Each row is where one point has got to under a steady rotation. How many ticks took it there?
The counts run from 0 to 411.
[19,0,-13,57,-15,-3,-12,-39,-23,31,-34,23,42,-39,-15]
96
[0,4,-5,0,-36,-59,-14,36,-37,-3,-57,-20,13,31,28]
116
[-15,13,11,48,7,-55,-41,-16,26,-24,21,-9,-71,15,-8]
206
[-22,-25,-37,-35,44,40,13,-18,17,-14,7,-47,27,44,13]
34
[12,-15,-35,52,4,37,-20,-73,38,4,5,-8,13,-29,-2]
332
[7,31,-5,-36,28,7,9,33,-12,21,-45,-19,31,60,-9]
410
[39,25,12,60,-16,-38,-22,-11,10,27,-34,25,7,-35,-23]
102
[8,-14,-10,36,-34,-55,-18,29,-25,36,-31,11,-3,-13,16]
249
[2,11,12,-13,21,26,0,17,-7,88,-14,18,21,25,-15]
139
[-16,-17,-42,-10,32,57,7,-35,3,4,4,-39,37,22,10]
39
[7,-17,-17,-1,3,20,7,28,0,100,14,17,-6,2,-3]
145
[12,33,0,-31,16,-11,-8,32,-22,11,-51,-15,26,46,-8]
266
[3,-5,-20,-22,10,34,11,1,-29,46,-40,-17,57,29,6]
275
[18,-22,-41,29,30,59,-3,-39,29,14,12,-21,34,-5,7]
45
[9,6,16,59,-1,-17,-15,-19,-12,40,-4,31,3,-32,-32]
98
[-9,-28,-40,52,0,35,-6,-53,17,9,25,-6,7,-25,11]
331
[25,20,13,62,0,-10,-7,-33,-4,31,-37,22,22,-31,-21]
97
[-50,-2,5,4,27,-38,-3,-43,-63,-27,-5,-9,31,27,-10]
361
[9,-21,-3,34,-51,-38,-13,17,-27,52,-15,14,-5,-17,14]
387
[2,12,-34,-30,20,9,-14,8,19,-21,-11,-51,-8,60,17]
168
[-4,-3,0,4,-27,-68,-15,34,-42,0,-28,-5,-10,26,21]
115
[1,13,-29,-32,29,26,-2,11,20,-15,-20,-52,1,59,18]
30
[13,30,-8,-37,10,21,8,18,-16,39,-51,-19,56,33,3]
271
[-23,-22,-24,34,-11,-37,-27,-23,7,-25,17,-35,-48,3,15]
64
[-18,5,2,-39,34,-3,13,35,-51,33,-28,-7,18,56,-9]
268
[-10,2,-24,-44,0,3,7,27,-40,17,-37,-38,30,48,17]
408
[33,6,-10,15,-5,13,-16,31,65,61,-7,-16,-25,11,12]
292
[-35,9,0,33,7,-47,-23,-16,12,-43,26,-23,-44,28,12]
68
[-16,-32,-8,63,0,-28,-29,-35,23,6,37,-1,-47,-12,-1]
340
[-21,-9,-2,-36,2,-7,10,20,-42,37,-23,-18,39,55,11]
269
[4,-3,-20,-3,-1,-11,-20,32,52,36,20,-26,-60,35,5]
298
[-37,-4,-12,-38,32,1,-11,5,10,-18,21,-46,-35,66,8]
309
[-14,-3,-10,28,56,58,-2,-41,31,25,18,-4,7,2,-22]
185
[39,-3,-19,10,-1,49,-5,19,16,82,-18,13,21,5,-3]
143
[-28,-6,10,28,21,-2,6,-42,-62,30,-10,21,42,-4,-32]
371
[-46,5,12,14,24,-35,-29,-26,-11,-46,12,-19,-34,40,-20]
73
[39,-5,-11,48,-32,-20,-12,-2,-18,41,-35,15,27,-42,3]
383
[-5,21,26,52,22,-1,-14,-41,-32,36,-10,23,16,-27,-42]
93
[-23,21,11,-53,30,22,12,24,-19,44,-22,-13,18,60,-5]
411
[22,6,-37,0,-13,1,-13,39,51,17,-15,-42,-41,27,22]
158
[-33,-19,-35,-28,37,35,5,-6,-1,-6,10,-42,6,63,11]
33
[15,-19,-49,49,4,38,-12,-38,50,21,10,-17,8,-33,1]
50
[35,6,-8,36,-45,-57,-31,21,-9,19,-51,13,1,-10,14]
250
[30,25,14,43,-11,-45,-18,20,4,41,-27,22,-12,-16,-16]
246
[-7,-37,-23,69,-11,1,-25,-48,7,8,31,2,-16,-33,10]
336
[2,-20,-43,10,34,64,-3,-51,19,3,4,-26,31,3,9]
183
[29,12,-28,-9,0,-5,-22,26,56,-3,-7,-43,-40,40,19]
302
[19,-4,-25,66,-10,-14,-41,-32,40,-15,9,-16,-34,-24,3]
199
[-2,-22,5,48,-13,-22,-11,-27,-38,47,-10,24,29,-40,-18]
238
[17,-10,-11,17,-7,13,-23,26,45,59,26,-8,-40,21,9]
293
[-31,2,7,-25,20,3,11,18,-54,53,-26,-6,43,41,-2]
130
[-14,-23,-13,60,19,9,-13,-40,34,12,47,6,-41,-8,-12]
196
[-16,30,15,-49,16,-20,1,42,-22,23,-21,0,7,69,-7]
406
[-31,-7,-17,16,29,-19,-16,-51,-40,-47,-9,-23,26,11,-6]
80
[-28,28,16,-27,9,-22,4,32,-43,25,-35,-3,17,56,-16]
124
[-16,-36,-34,49,11,27,-13,-43,9,23,38,-7,-11,-26,5]
192
[-9,-26,-20,65,-8,-32,-27,-34,15,-11,28,-15,-32,-30,6]
341
[28,-20,-32,21,-12,26,-14,31,60,47,-18,-11,-1,0,31]
291
[-29,-34,-34,4,38,59,10,-54,-3,9,26,-27,20,17,6]
182
[-6,30,4,29,9,-46,-27,-17,20,-60,-11,-14,-27,18,-16]
210
[11,-4,-40,37,33,63,-7,-58,17,6,-1,-26,31,-10,-10]
327
[2,41,0,-29,13,-1,5,18,-29,20,-55,-4,40,40,-20]
128
[13,-3,-31,38,23,58,-8,-54,48,11,23,-7,4,-24,-6]
189
[28,-15,-44,8,-9,-12,-18,25,45,-1,-2,-35,-30,34,28]
301
[-5,-32,-40,52,-9,-12,-22,-18,28,-12,28,-16,-41,-10,21]
59
[15,15,-8,64,-1,-33,-31,-27,40,-24,-4,0,-36,-15,-12]
343
[-34,-24,-17,-2,50,56,10,-38,-5,18,45,-24,18,33,-17]
181
[22,16,-4,48,1,-5,-12,-44,-11,15,-36,29,47,-34,-29]
235
[13,-36,-47,57,-6,26,-12,-50,36,-6,17,-9,-10,-18,0]
193
[25,-7,-37,-16,-26,-22,-14,40,31,12,-17,-47,-39,28,42]
19
[-12,2,-1,-28,-12,-49,3,36,-39,24,-28,-18,-2,59,17]
402
[5,-10,-12,-14,-33,-53,-14,42,-22,0,-46,-16,-3,31,34]
398
[45,4,-11,8,1,32,-11,18,47,66,2,-6,-8,6,0]
287
[6,8,7,2,-20,-56,-21,48,-26,37,-13,2,-41,30,12]
396
[10,-15,1,40,-34,-31,1,-2,-28,60,-15,28,16,-37,1]
382
[6,-16,-10,-5,-7,-9,-20,52,32,58,20,-13,-55,36,17]
155
[-3,-22,-9,-14,5,28,12,12,-43,67,-27,-13,45,19,-1]
136
[-25,16,29,21,26,-4,1,-39,-44,27,-17,17,36,5,-39]
370
[-40,-6,5,13,13,-50,-16,-31,-50,-50,-2,-14,-6,23,0]
356
[40,-13,-33,3,-33,-8,-25,51,31,29,-18,-22,-18,7,30]
14
[0,-31,-33,59,-20,-30,-39,-25,15,-35,5,-22,-37,-15,25]
203
[-37,19,20,11,34,-17,-6,-43,-63,3,-12,12,34,21,-36]
365
[12,27,1,-18,0,-39,-3,34,-33,-8,-68,-20,28,35,8]
122
[10,-18,-15,65,-22,-28,-33,-41,31,-35,-4,-13,-26,-19,12]
342
[-2,-33,1,54,-20,-27,-23,-14,-31,39,-13,20,9,-38,-2]
100
[3,-6,-11,24,41,49,-12,-44,37,52,41,2,-6,-5,-18]
47
[-2,-11,-21,-12,-17,-26,-14,56,14,40,5,-16,-49,36,27]
17
[7,34,25,37,14,7,-10,-27,-29,41,-45,32,50,-13,-38]
374
[-15,13,15,-14,27,18,11,15,-12,59,-22,1,34,28,-22]
134
[0,-2,-10,44,37,45,-12,-45,40,28,30,1,-4,-7,-17]
190
[-22,-31,-46,22,26,49,4,-59,6,8,25,-20,22,-8,2]
326
[-10,-6,-12,-28,6,-24,4,19,-64,13,-42,-20,46,33,13]
126
[19,12,-5,-10,6,-9,-16,48,49,21,1,-30,-54,46,10]
159
[14,-42,-19,22,-25,0,-14,38,19,64,15,-11,-28,13,23]
151
[-42,0,2,11,13,-56,-32,-24,-22,-41,12,-16,-28,26,-3]
212
[-9,-6,-36,-30,35,30,-4,-5,26,-33,-13,-53,23,57,22]
173
[-12,-36,-12,62,11,14,-12,-48,7,24,45,6,-27,-24,-9]
335
[-6,-10,-36,-22,20,5,4,-3,8,-48,-4,-60,2,57,28]
311
[37,-10,-18,21,-14,28,-1,22,16,80,-25,0,19,-8,16]
4
[-11,31,2,16,32,-38,-23,-27,2,-61,-6,-18,-36,38,-23]
72
[8,-4,3,6,3,28,5,10,6,97,-2,28,17,0,-9]
1
[-7,12,-13,-30,-4,-16,-4,29,-35,8,-56,-23,28,47,17]
265
[40,-6,-27,2,-21,1,-16,35,54,40,-12,-18,-33,7,33]
153
[-12,2,-2,-16,23,43,11,3,-25,78,-2,11,21,23,-12]
278
[14,19,26,42,6,-7,-11,-27,-26,43,-23,36,33,-28,-33]
236
[6,24,-12,37,42,48,-5,-57,38,10,16,-2,6,-10,-21]
328
[0,-3,9,66,11,-18,-23,-33,35,10,32,10,-50,-15,-25]
339
[-29,28,-9,-30,53,22,-6,-9,32,-24,13,-38,0,46,-6]
313
[-20,13,-8,-32,33,17,-8,-1,15,-14,14,-36,-21,76,-2]
170
[-5,-13,0,-17,-35,-58,-15,40,-36,24,-27,-14,-12,27,27]
397
[-12,-1,19,58,8,-11,-5,-46,-38,34,12,29,20,-25,-31]
94
[-26,0,-8,24,51,47,9,-44,7,13,34,-5,4,21,-24]
324
[-8,-25,-14,55,8,-10,-25,-23,28,18,43,0,-57,-8,6]
58
[-7,-30,-36,-18,9,-10,-17,24,22,-15,4,-51,-38,42,42]
305
[10,-22,-48,30,24,52,0,-53,34,12,21,-23,25,-13,2]
188
[45,2,-29,21,-12,31,-9,28,40,77,-18,-4,-8,-10,8]
148
[10,-24,-49,-15,-8,-12,-16,32,21,1,-2,-50,-27,49,41]
162
[16,14,-2,62,28,29,-19,-52,50,15,24,8,-5,-25,-16]
333
[25,5,-22,47,-1,1,-29,-35,56,2,14,-13,-47,-16,-5]
56
[0,-1,15,47,-2,-19,-8,-21,-31,55,-5,41,10,-22,-30]
237
[0,19,-16,-25,7,-3,-20,32,50,-8,-9,-34,-44,54,12]
164
[-46,-1,-11,-17,52,40,2,-33,2,-9,31,-21,4,41,-19]
319
[20,-17,-1,14,-3,33,-17,24,36,84,10,3,-24,5,-2]
288
[16,13,-18,-25,-27,-50,-8,42,-22,-12,-56,-33,15,36,15]
260
[-23,31,23,-41,35,-1,9,29,-39,47,-38,4,38,47,-14]
129
[-5,-10,4,28,-33,-69,-20,22,-29,19,-19,0,-14,6,24]
110
[45,11,-4,20,-21,6,-15,41,51,63,-20,-2,-22,8,13]
10
[4,-15,-42,-22,14,2,-11,16,36,-30,-10,-57,-19,40,36]
306
[34,3,-7,23,-9,20,1,45,51,72,2,6,-28,6,0]
149
[-15,-19,-19,-26,10,26,12,16,-37,50,-14,-19,36,41,7]
274
[26,-12,0,63,-33,-31,-12,-15,-9,20,-27,23,21,-46,5]
101
[-23,-22,-4,41,12,-57,-37,-24,2,-44,28,-11,-62,11,9]
207
[-14,34,10,38,32,7,-8,-57,-25,-10,-29,15,44,-5,-39]
87
[-13,19,-7,-19,37,-4,-13,14,33,-20,7,-35,-40,61,13]
308
[19,10,-11,64,-2,-6,-32,-43,45,-4,9,1,-21,-20,1]
338
[10,34,19,-28,2,-50,-14,54,-7,16,-42,-14,-6,45,2]
400
[14,15,-14,-41,6,9,6,27,-17,18,-66,-30,44,49,6]
409
[9,2,-8,48,16,-6,-27,-21,58,5,30,-4,-46,-5,-17]
57
[-33,-9,-12,-39,11,-14,-3,33,-49,31,-27,-26,13,51,14]
407
[2,-39,-39,36,20,39,-7,-56,30,19,36,-19,-2,-22,12]
49
[-4,14,-7,-10,16,-12,-21,38,50,2,5,-39,-55,52,8]
303
[19,-2,-32,58,12,24,-16,-44,50,7,12,-10,-17,-26,2]
194
[-26,19,-6,21,15,2,-4,-48,-44,-39,-38,-4,58,4,-15]
224
[-6,33,17,-31,24,-8,1,28,-31,28,-49,-5,27,53,-19]
267
[5,18,-33,-19,17,9,-16,19,43,-33,-6,-63,-29,45,6]
307
[-5,-13,-3,53,19,15,-23,-50,37,19,33,7,-31,-22,-31]
334
[21,-32,-21,16,-16,14,-3,15,-9,80,-17,1,21,-5,12]
3
[2,-36,-25,62,4,-6,-31,-36,22,12,45,3,-42,-26,17]
197
[-28,-3,2,-18,-11,-57,-6,30,-51,-4,-31,-7,4,45,10]
120
[22,29,18,12,-12,-71,-25,31,-12,5,-43,8,-18,9,-12]
113
[-7,22,-7,9,49,51,-1,-45,30,-4,16,-8,14,18,-23]
323
[-35,-20,-24,-32,33,11,0,11,-2,-6,23,-46,-19,71,6]
171
[-6,15,3,42,2,-58,-36,-13,13,-42,-5,-11,-50,9,-12]
349
[7,-21,-27,61,-16,-9,-25,-38,31,-9,23,-15,-26,-17,15]
198
[-16,-19,-39,-26,1,-9,-8,40,5,0,9,-44,-16,56,30]
23
[-9,27,-24,32,1,-31,-31,-21,38,-57,-2,-27,-36,6,4]
66
[26,32,-1,-26,-18,-41,-10,53,-9,-1,-58,-23,-1,32,19]
399
[-38,-11,-10,23,4,-50,-13,-30,-27,-65,-16,-28,-9,23,4]
213
[-14,-4,18,39,3,-8,-9,-34,-50,57,-5,35,19,-22,-18]
376
[16,11,-3,58,8,-18,-34,-25,48,-4,21,-5,-48,-12,-8]
200
[-27,-31,-24,19,37,63,14,-36,15,35,33,-16,16,26,-9]
43
[-8,28,-3,20,0,-54,-39,-26,-2,-67,-29,-10,-2,14,-6]
353
[8,-8,-24,47,-18,-48,-29,-17,10,-46,-15,-17,-28,-4,10]
347
[21,-6,3,20,-1,8,0,42,18,89,2,15,-13,3,-9]
6
[34,21,-2,8,-28,-59,-25,48,4,18,-47,-5,-8,13,18]
394
[-1,32,19,-27,10,-38,-5,44,-28,24,-45,-4,4,61,-10]
262
[2,-6,-41,-28,-2,-13,-5,39,19,-10,-14,-52,-18,51,34]
24
[11,-21,0,41,-9,-9,-5,-26,-45,49,-19,23,46,-39,-12]
377
[-12,-4,-5,-13,-14,-58,-5,40,-43,5,-49,-20,1,38,22]
259
[-39,-8,-6,30,0,-62,-22,-27,-18,-44,-1,-19,-29,10,6]
351
[-12,-8,-9,36,18,10,0,-60,-48,8,-17,11,52,-29,-15]
90
[7,-5,-16,53,-7,-8,-27,-25,63,-27,6,-14,-44,-8,10]
61
[-6,19,-28,-34,35,55,-10,-18,20,-4,-15,-45,29,36,3]
35
[0,3,-23,5,39,55,-6,-52,18,-21,-10,-29,34,13,-11]
322
[0,-14,-31,42,-10,-35,-24,-27,21,-57,2,-16,-39,-3,25]
65
[19,-28,-41,1,-28,-7,-12,37,34,24,-6,-31,-25,29,36]
157
